In the rows, 128 means zero.
Each path below is one point turned by a fixed rotation once a step. After each direction that follows a path, write how fast that rotation turns it, in degrees a step (0 if it stays still).
Each turn is a multiple of 5 degrees from 10 to 175, or 0.
Each row of a path follows its step; steps can be skipped.
Path 1:
step 1: [131 116 127 127 134 121 128 131 126 125 123 135 127 132 124 125 126 123
 134 119 125 133 128 133 124 133 119 138 129 125 129 125 123 125 130 138
 128 130 125 136 117 122 130 129 127 135 136 126 121 138 126]
step 8: [125 129 127 122 129 129 137 126 132 121 123 134 123 131 131 126 126 134
 133 142 134 123 122 129 123 126 124 134 123 122 132 120 125 133 133 128
 130 129 138 131 134 120 128 139 133 133 122 130 126 135 118]
step 10: [132 126 126 130 125 132 128 135 132 122 127 130 125 116 129 121 134 130
 126 120 129 124 127 130 136 127 127 135 119 133 121 131 135 123 134 121
 125 136 130 127 121 129 133 123 127 131 133 118 119 127 116]
step 17: [129 120 116 124 126 119 131 122 136 130 130 129 122 128 129 135 130 131
 123 133 123 126 134 132 127 124 118 124 127 127 115 132 128 128 123 120
 131 138 124 133 128 116 136 133 126 134 124 128 127 133 128]
step 19: [127 133 129 132 129 134 128 129 120 129 130 138 120 134 132 123 135 120
 122 131 133 130 128 124 128 132 131 135 116 129 129 130 132 125 121 137
 123 136 129 136 121 126 129 136 131 132 130 127 116 134 134]
step 25: [122 124 118 130 130 124 128 130 129 125 136 127 120 141 131 136 133 129
 125 130 134 130 136 125 123 126 127 124 123 123 127 118 130 131 126 120
 127 133 128 129 124 115 121 139 128 134 126 124 132 134 124]
step 27: [129 129 124 127 126 132 130 129 126 130 128 141 136 124 134 124 124 126
 123 127 133 122 132 131 124 131 126 135 126 127 134 135 127 128 131 130
 133 143 136 134 116 125 139 130 129 133 127 131 118 134 125]
step 30: [128 123 123 123 139 128 131 134 131 122 131 129 129 131 128 126 132 121
 128 127 122 129 139 128 125 133 122 141 140 134 126 131 120 123 120 120
 126 133 127 133 124 121 125 124 132 133 129 123 120 129 123]
Speeds:
[128 127 130 129 126 126 127 128 126 123 127 127 128 127 129 127 129 127
 128 128 128 127 129 128 128 129 129 130 128 130 129 127 126 128 127 128
 126 130 131 126 123 126 126 127 127 127 128 128 127 127 129] -> 125
[128 130 128 127 132 129 127 127 130 127 129 125 129 129 129 130 129 127
 128 130 126 126 127 127 125 129 127 128 128 126 131 129 128 127 128 129
 129 128 126 129 125 126 130 129 128 129 128 127 126 128 131] -> 135
[130 130 129 128 128 127 126 129 126 130 127 131 128 129 129 131 126 126
 126 128 128 129 127 131 126 129 128 130 129 128 129 126 130 130 130 131
 130 128 129 126 127 128 127 131 127 126 127 128 129 130 127] -> 55
[128 131 130 130 127 127 129 131 130 129 127 126 128 127 128 126 128 126
 125 130 128 128 128 127 129 130 128 130 128 129 130 129 128 126 129 129
 128 129 132 130 131 127 129 129 131 129 126 129 128 129 128] -> 135
[126 128 131 128 129 127 129 126 128 126 128 131 130 125 129 129 129 130
 128 128 128 129 129 129 129 132 128 127 125 129 127 128 129 127 129 130
 125 129 127 130 128 126 130 128 127 130 127 128 128 131 126] -> 40
[127 128 127 130 129 130 129 126 131 127 126 128 127 128 129 128 127 129
 125 128 130 130 125 128 130 128 127 126 130 126 128 126 128 129 125 129
 127 125 130 129 126 128 126 128 127 129 130 124 129 129 127] -> 100
